A = array([ 15, -61,  40, -27,  38])
A[0] => 15
A[2] => 40
A[3] => -27

data =
array([[-0.07, -0.02, -0.01, -0.25, -0.14, -0.09, -0.10],
       [-0.18, -0.28, -0.03, -0.10, -0.22, -0.17, -0.17],
       [-0.25, -0.25,  0.06, -0.07, -0.18, -0.11, -0.16],
       [-0.18, -0.10,  0.15,  0.03, -0.03,  0.05, -0.03],
       [-0.11, -0.05,  0.05, -0.22, -0.05,  0.00, -0.13],
       [-0.24, -0.26,  0.03, -0.08, -0.19, -0.12, -0.17],
       [-0.06, -0.05,  0.00,  0.08,  0.02,  0.07,  0.06],
       [-0.04, -0.01, -0.04, -0.24, -0.18, -0.15, -0.08],
       [ 0.15,  0.02, -0.23,  0.03, -0.05, -0.20,  0.12],
       [-0.18, -0.27, -0.03, -0.11, -0.22, -0.18, -0.17],
       [-0.11, -0.05,  0.06, -0.23, -0.05,  0.01, -0.14],
       [-0.21, -0.12,  0.18,  0.02, -0.04,  0.05, -0.06],
       [-0.04, -0.03,  0.00,  0.08,  0.03,  0.08,  0.06],
       [-0.04, -0.03,  0.00,  0.08,  0.04,  0.08,  0.05],
       [-0.04, -0.03,  0.00,  0.08,  0.04,  0.08,  0.05]])
data[0, 0]: -0.07
data[:, 5]: [-0.09, -0.17, -0.11, 0.05, 0.00, -0.12, 0.07, -0.15, -0.20, -0.18, 0.01, 0.05, 0.08, 0.08, 0.08]
data[:, 2]: [-0.01, -0.03, 0.06, 0.15, 0.05, 0.03, 0.00, -0.04, -0.23, -0.03, 0.06, 0.18, 0.00, 0.00, 0.00]
data[12, 4]: 0.03
data[8]: [0.15, 0.02, -0.23, 0.03, -0.05, -0.20, 0.12]
data[2, 0]: -0.25
data[:, 0]: [-0.07, -0.18, -0.25, -0.18, -0.11, -0.24, -0.06, -0.04, 0.15, -0.18, -0.11, -0.21, -0.04, -0.04, -0.04]
data[1, 4]: -0.22
data[5, 3]: -0.08
data[6, 5]: 0.07
data[8, 3]: 0.03
data[12, 1]: -0.03
data[8, 2]: -0.23
data[4, 5]: 0.00
data[11, 1]: -0.12
data[2]: [-0.25, -0.25, 0.06, -0.07, -0.18, -0.11, -0.16]
data[:, 6]: [-0.10, -0.17, -0.16, -0.03, -0.13, -0.17, 0.06, -0.08, 0.12, -0.17, -0.14, -0.06, 0.06, 0.05, 0.05]
data[6, 0]: -0.06
data[6, 6]: 0.06
data[13, 1]: -0.03
data[9, 4]: -0.22
data[:, 1]: [-0.02, -0.28, -0.25, -0.10, -0.05, -0.26, -0.05, -0.01, 0.02, -0.27, -0.05, -0.12, -0.03, -0.03, -0.03]
data[10, 3]: -0.23
data[12]: [-0.04, -0.03, 0.00, 0.08, 0.03, 0.08, 0.06]
data[6, 4]: 0.02
data[:, 3]: [-0.25, -0.10, -0.07, 0.03, -0.22, -0.08, 0.08, -0.24, 0.03, -0.11, -0.23, 0.02, 0.08, 0.08, 0.08]
data[0, 6]: -0.10
data[2, 2]: 0.06
data[1, 3]: -0.10
data[9, 0]: -0.18
data[:, 4]: [-0.14, -0.22, -0.18, -0.03, -0.05, -0.19, 0.02, -0.18, -0.05, -0.22, -0.05, -0.04, 0.03, 0.04, 0.04]
data[2, 1]: -0.25
data[5]: [-0.24, -0.26, 0.03, -0.08, -0.19, -0.12, -0.17]

m = -22  -22  17  57  4  15  5  24
m[-8]	-22
m[5]	15
m[-5]	57
m[-1]	24

a =
[[  99  149  408   29 -467 -235  231  365  -52 -468]
 [ 165  211  199   29  -47  -55  342  331  -97   51]
 [ 166 -331 -353  320  650  -65  167    6  299 -231]
 [  -6   47  418  150  296  115  132   25   93 -904]]
a[0,0]: 99
a[0,8]: -52
a[:, 8]: [-52, -97, 299, 93]
a[0,2]: 408
a[3]: [-6, 47, 418, 150, 296, 115, 132, 25, 93, -904]
a[3,2]: 418
a[3,9]: -904
a[:, 3]: [29, 29, 320, 150]
a[:, 1]: [149, 211, -331, 47]
a[1,8]: -97
a[:, 7]: [365, 331, 6, 25]
a[3,0]: -6
a[1,9]: 51
a[0,9]: -468
a[1]: [165, 211, 199, 29, -47, -55, 342, 331, -97, 51]
a[3,1]: 47
a[2,9]: -231

W =
[[ -3  -2  22   0  -3 -38   2]
 [ -5   1   5  -1  -2  39   3]
 [  0   4 -23  -2  -3  39   2]
 [-10  -1 -12  -1  -5  38   5]
 [ -3  -1  44  -1  -4 -25   2]
 [ -1  -2 -70   1   2  -7   0]
 [  4   3 -56  -2  -3  -8   1]
 [ -1   0 -24  -3  -5 -32   0]
 [  3   0 -18  -1   0 -34  -1]
 [  1   3  64  -2  -5 -14   3]
 [  0   0 -54   0   0 -16   1]]
W[0][0]: -3
W[:, 0]: [-3, -5, 0, -10, -3, -1, 4, -1, 3, 1, 0]
W[10][5]: -16
W[9]: [1, 3, 64, -2, -5, -14, 3]
W[7][6]: 0
W[:, 4]: [-3, -2, -3, -5, -4, 2, -3, -5, 0, -5, 0]
W[2]: [0, 4, -23, -2, -3, 39, 2]
W[9][5]: -14
W[8][0]: 3
W[3]: [-10, -1, -12, -1, -5, 38, 5]
W[10][4]: 0
W[9][6]: 3
W[7][4]: -5
W[:, 5]: [-38, 39, 39, 38, -25, -7, -8, -32, -34, -14, -16]
W[:, 1]: [-2, 1, 4, -1, -1, -2, 3, 0, 0, 3, 0]
W[3][3]: -1
W[9][4]: -5
W[5][1]: -2
W[3][5]: 38
W[8][4]: 0
W[1][4]: -2
W[9][2]: 64
W[9][0]: 1
W[9][3]: -2
W[6][1]: 3
W[0][1]: -2
W[9][1]: 3
W[5]: [-1, -2, -70, 1, 2, -7, 0]
W[7][3]: -3
W[8][2]: -18
W[8]: [3, 0, -18, -1, 0, -34, -1]

M =
-11  6  24  -6  10  23  3
8  -9  -13  0  -17  -24  8
-7  16  10  -45  -11  0  -1
-36  -32  47  22  -1  19  -8
-59  -69  58  12  -33  -5  -33
-7  0  15  5  6  14  4
8  14  -6  -31  -13  -14  7
24  15  -23  -14  -15  -27  20
-18  -16  23  10  -1  9  -4
29  12  -28  -5  -15  -32  25
6  -7  -9  0  -13  -19  5
9  7  -8  -11  -7  -12  7
-42  -46  44  14  -17  3  -19
M[0][0] -> -11
M[7][2] -> -23
M[:, 6] -> [3, 8, -1, -8, -33, 4, 7, 20, -4, 25, 5, 7, -19]
M[6][3] -> -31
M[1] -> [8, -9, -13, 0, -17, -24, 8]
M[10] -> [6, -7, -9, 0, -13, -19, 5]
M[:, 1] -> [6, -9, 16, -32, -69, 0, 14, 15, -16, 12, -7, 7, -46]
M[10][4] -> -13
M[:, 4] -> [10, -17, -11, -1, -33, 6, -13, -15, -1, -15, -13, -7, -17]
M[6][2] -> -6
M[11][4] -> -7
M[7] -> [24, 15, -23, -14, -15, -27, 20]
M[6][6] -> 7
M[6] -> [8, 14, -6, -31, -13, -14, 7]
M[5][0] -> -7
M[11][3] -> -11
M[6][5] -> -14
M[3][0] -> -36
M[1][3] -> 0
M[1][5] -> -24
M[12][0] -> -42
M[7][4] -> -15
M[0] -> [-11, 6, 24, -6, 10, 23, 3]
M[2][5] -> 0
M[8][3] -> 10
M[11][5] -> -12
M[10][3] -> 0
M[5][5] -> 14
M[2][0] -> -7
M[7][3] -> -14
M[6][1] -> 14
M[5] -> [-7, 0, 15, 5, 6, 14, 4]

grid =
array([[ 17, -41,  19,   2, -35,  41, -47],
       [-49,  19,  -7, -33, -18, -26, -14],
       [  2,  12,  31,  17,  30,  27,  33],
       [-51,  13, -14, -36, -25, -29, -20],
       [ 17, -29, -13, -37, -48,  19, -66],
       [-33,  47,   3, -15,   3, -21,   4],
       [-16,  56,  17,   4,  24,  -2,  25],
       [-42,  30,  -2, -26,  -8, -24,  -6],
       [ -4,  30,  26,  12,  28,  16,  30],
       [-26,  56,   9,  -6,  13, -14,  14],
       [ 10,   7, -45, -24, -16,  -7, -26],
       [-47,  20,  -6, -31, -16, -26, -12],
       [ 16,  22,  20,  33,  41,  19,  43],
       [  9,  12, -45, -19,  -7, -10, -16],
       [ -4,  33, -40,  10,  23, -25,  19],
       [-44,  28,  -3, -27, -11, -24,  -7]])
grid[0, 0]	17
grid[6, 4]	24
grid[15, 0]	-44
grid[12, 3]	33
grid[1, 2]	-7
grid[10, 6]	-26
grid[13, 5]	-10
grid[13, 3]	-19
grid[:, 5]	[41, -26, 27, -29, 19, -21, -2, -24, 16, -14, -7, -26, 19, -10, -25, -24]
grid[8, 5]	16
grid[3]	[-51, 13, -14, -36, -25, -29, -20]
grid[:, 2]	[19, -7, 31, -14, -13, 3, 17, -2, 26, 9, -45, -6, 20, -45, -40, -3]
grid[3, 2]	-14
grid[12, 6]	43
grid[:, 4]	[-35, -18, 30, -25, -48, 3, 24, -8, 28, 13, -16, -16, 41, -7, 23, -11]
grid[14, 3]	10
grid[9, 0]	-26
grid[15, 5]	-24
grid[7, 4]	-8
grid[8, 0]	-4
grid[:, 1]	[-41, 19, 12, 13, -29, 47, 56, 30, 30, 56, 7, 20, 22, 12, 33, 28]
grid[12, 0]	16
grid[12]	[16, 22, 20, 33, 41, 19, 43]
grid[3, 1]	13
grid[9, 2]	9
grid[13, 2]	-45
grid[3, 4]	-25
grid[9, 4]	13
grid[5, 0]	-33
grid[4, 1]	-29
grid[7, 0]	-42
grid[11, 5]	-26
grid[0, 3]	2
grid[3, 3]	-36
